One hidden turn or mirror swaps the rows below in pairs. Which row is each named row swapped with?
j859: [  9  -2 -22 -30  -4   4   1 -39  -7  -8  -7 -10   3   6  21 -29]
j837: [ 12   3 -20 -38 -20  11  -4  -3   0  -1   8  16  41  -9  14 -28]
j98: [  5 -12  46 -10 -10  23 -10  -9  20   4   0  23 -14  -5   3 -14]
j530: [-11  -9 -10 -22  13  14   4 -14   9 -43 -19   1 -14  18  -3 -15]
j247: [ 11  -2 -13   7 -25  17 -33  26  -6   8  -5 -38  11  -2 -16  -1]
j658: [ 29 -21  27  -4  13  18   1  16 -11  23 -22 -10  32  15  -8  21]
j344: [-20  -3 -14 -25  -6  16  27   2 -24 -18  13  -3  18 -15  11  11]
j764: [  3 -24 -31  20  -9  28  -6  12  -4 -12  10 -20   0  -9  -2  15]
j911: [ -3 -14  43 -21 -10  15   9 -17  14   6 -11   4 -26   8  11  -7]
j747: [  6  -8  45  -9  -5   9  -9 -30   7  12 -21  24  -5   9  -1  -5]
j769: [-23  10 -27 -25 -12   9  -7 -29  -7  -1   8  -7  27  11  10  -9]
j722: [ 12 -12 -16   7 -13  10 -17  22 -19   0  18 -45  13  -8 -10  -7]
j936: [ 22   0  46 -10 -17  20   5  -1  19  20 -27   8  -3 -16  -1  -2]
j224: [ -3  -9  37   1   9   2   7 -27  10  -3  -6  11   5  17   0  19]
j183: [ 30   4   5  20  13  14   0  22  14 -16 -28 -10  38  -2   1 -31]
j633: [-10 -16  31   1  -1  15   2 -30  -5  12  -8  12 -24   9 -11   5]
j73: [ -1  13 -22 -41 -20  25  12 -21  -7 -19   0   1  22 -14  10  -6]
j283: [ 18 -24  -6  12 -38   7 -27  11  -4   2  -3  -9  31  -4  25 -13]
j160: [ -7 -24  36 -24 -14  19  10 -14   6   4  -7  29 -18   2   1  -6]
j910: [ 27 -11  -5 -14   1  11 -21  36  -7  -2 -40 -15  22 -13 -17 -28]
j111: [  3  17 -21 -38 -15  17  18 -12 -30  -8  -8 -11  28  -7  14 -11]
j773: [ 30  11   0   2   8  22  -5  35 -14  -4 -42   6  19 -22  -4 -23]
j187: [ 11 -27 -22  13 -22  35 -30  24 -13   1   5 -22  17   2   4 -12]
j352: [ -2 -12   6   9  25  15   4 -24  -5 -35 -24  19   8  18  -5 -15]
j961: [ 18  -2  27  -6  33  21  -5   8 -15  19 -11  -2  27   7 -11  26]
j62: [ -5  -7 -22   9  27  17   4 -10   0 -27 -17  19  -5  23   1 -10]
j819: [ 26  -7  43 -13   5  17   8  11  -2  32 -10 -12  35  10 -16 -10]
j272: [ -1  25 -18 -34 -15  12  11 -25 -10 -26   4  -8   8  -6  -2 -18]
j659: [ 18 -23 -16   0  -1  25   1  28 -19  10  -1 -43   2 -17  -3 -27]
j134: [  8 -15  48  -5   1   8  -5  27  -7  29  -8   8  22 -13 -15  -5]
j494: [  0  12 -15 -34 -23  -4  -6 -28  -7 -13  17  -8  10  -6   8 -22]
j971: [  9 -12  46  -3  21  27  11  21 -10  20  -9  -8  16   6 -21   7]
j705: [-21   2  -8   3  22  10   1  -1 -13 -24 -19  28 -10 -10  -2 -27]
j373: [ -7 -13  27 -10  29  23  -3   5 -14  18  -5   8   7  35  -1  13]
j873: [  7 -26 -15  18 -33  28 -16  16 -14  -6   1 -29  -1   7  16 -22]
j861: [ -3 -10 -13   9 -32  26 -11  22   3  12   5 -39  17 -20  -9 -15]
j477: [ 30   2  -2  -3   0  18   5  35   8   0 -31   9  24 -22 -11 -39]
j983: [ 18 -12  31 -14  18  11  -5  18 -21  34 -23 -18  19  13  -3  12]
j750: [ 21 -13  20   7   6  22   3  29  -8  -6 -33   7  26 -25 -21 -37]
j869: [ -2  -1  -3   3  19  26   3  -3   3 -40 -15  18  -8  26  14 -23]
j115: [ 17 -10 -16  16 -19  20 -31  26 -18   2   4 -32  12   5  -9 -26]
j235: [-16  22 -12 -44 -18  10  -3 -16   2 -16  11  -7   7   9  -1 -13]

Swapped with j764: j837
Swapped with j773: j869
Swapped with j115: j272
Swapped with j722: j494
Swapped with j344: j283

